In the rows, 128 means zero.
The rows below come in pairs that one turn or mirror swaps. Which row does each named row swap with?
Dobuf: [138 123 112 120 103 167 160 114 119 117 117 131 153  99 138 125]
kekit: [141 133 152 135 145 162 148 150 129 134 124 137 128 157  94 111]
zuka: [150 109 133 132 114  82 108 134 124 119 125 113 148 156 129 137]
sevag: [124 138 146 137 167 119 134 129 121 121 137 118 146 121 130  80]
kat: [127 113 133  89 108 120 143 121 160 117 136 126 133 161 122 150]
Feg: [119 131 130 144 147  90 120 117 149 121 106 117 107 112 123 103]
dep: [109  89 108 126 126  97 115 140 120  97 140 132 143 135 139 139]
kop: [102 112 145 105 122 123 103 135 122 141 122  85 125 146 138 149]
fove: [131 121 141 102 134  92 141 125 106 123  98 120 128 127 123  89]
gikek: [121 127 132 146  81 167 104 115 118 125 135 135 121 132 127 158]
Gedo: [131  77 140 111 126 116 145  97 125 116 138 117 150 110 130 140]
lidud: [104  92 119 140 122 142 120 103 119 120 146 152 139 138 158 115]
keku: [132 123 140 111 169 172 129 117 126 124 114 131 111 131 127 101]
tenev: [124 122 144 142  94 114 133 117 174 122 132 123 129 103 121 151]
Lokef: [167 146 113 125 112 124 171 118 113 120 136 122 135 138 115 105]
zoni: [147 125 134  86  90 127 105 129 155 122 128 127 147 141 123  89]
teris: [137 118 128 120  94 160 114 122  98 120 140 132 120 171 126 153]
kati: [133 144 131 111 117 145 133  94 133  83 134 172 145 121 122 117]
Minen: [165 134 128 149 116 154 117 153 120 121 133 145 111 121  92 111]
ropav: [138 106 120 133 104 124 128 149 136 111  79 109 113 116  98 137]
tefef: [109 112  99 116 100 119  96 152 134 102 121 145 128 114 121 117]
Ran: [130 159 177 116 119 132 151  99 126 134 118 100 131 140 129 131]
Gapod: [169 152 120 136 138 116 150 124 124  98 144 133 136 142  96 120]
tumu: [122 126 144 140 105 111 105 116 164 113 174 124 146 150 122 127]
mimil: [122 135 136 131 138 148 149 121 146 124 119 135 162  87 118  86]
tukur: [110 122 146 151 121 174 114 122  97 120 103 134 166 138 119 118]
sas: [127  77 111 167 128 136 123 135 123 118 126 147 145 129 116 111]
vem: [122 147 119 114 114 119 113 114 124 117  78  98 130 131 145 135]
tul: [ 99 140 149 107  80 130 100 134 118 114 118 130 118 111 119  96]
Ropu: [134 149 155 115 146 157 134 124 128 119 154 154 122 160 111 107]
vor: [ 99 124 147 141  74 116 117 113 135 116 163 135 131 152 129 115]
raseb: [121 119 143 128 107 118 130 115 122 112 119 128 155 112 123 190]
Divu: [111 159 101 121 107 130 114 143 128  82 114 136 118 127 121 102]
Novap: [113 121 131 136 104 153 152 132 152 116 121 123 181 121 121  98]
Kileb: [113 125 145 173 124 176 117 118 146 126 122 126 121 112 128 116]
siz: [137 127 140 117 145 129 100 122  94 122 152 125 103 120 123  93]
lires: [143 147 148 166 157 123 119 100 117 119 147 139 139 135 137 121]
Zere: [151 156 146 133 131 152  93 141 107 150 136 111 133 125 125 115]
kunus: [152 157 156 127  99 140 143 120 116 142 104  96 131 118 101 130]
mefe: [103  79 143  93 127 133 119 125 137 106 107 128 128 141 116 143]
vot: [122 127 141 133 159 163 145 117  87 124 127 123 137 130 122 145]
zano: [100 126 134 118 116 125 130 127 164 117 131 123 109 154 135 165]

zano swaps with kekit
Ran swaps with teris
Divu swaps with Novap

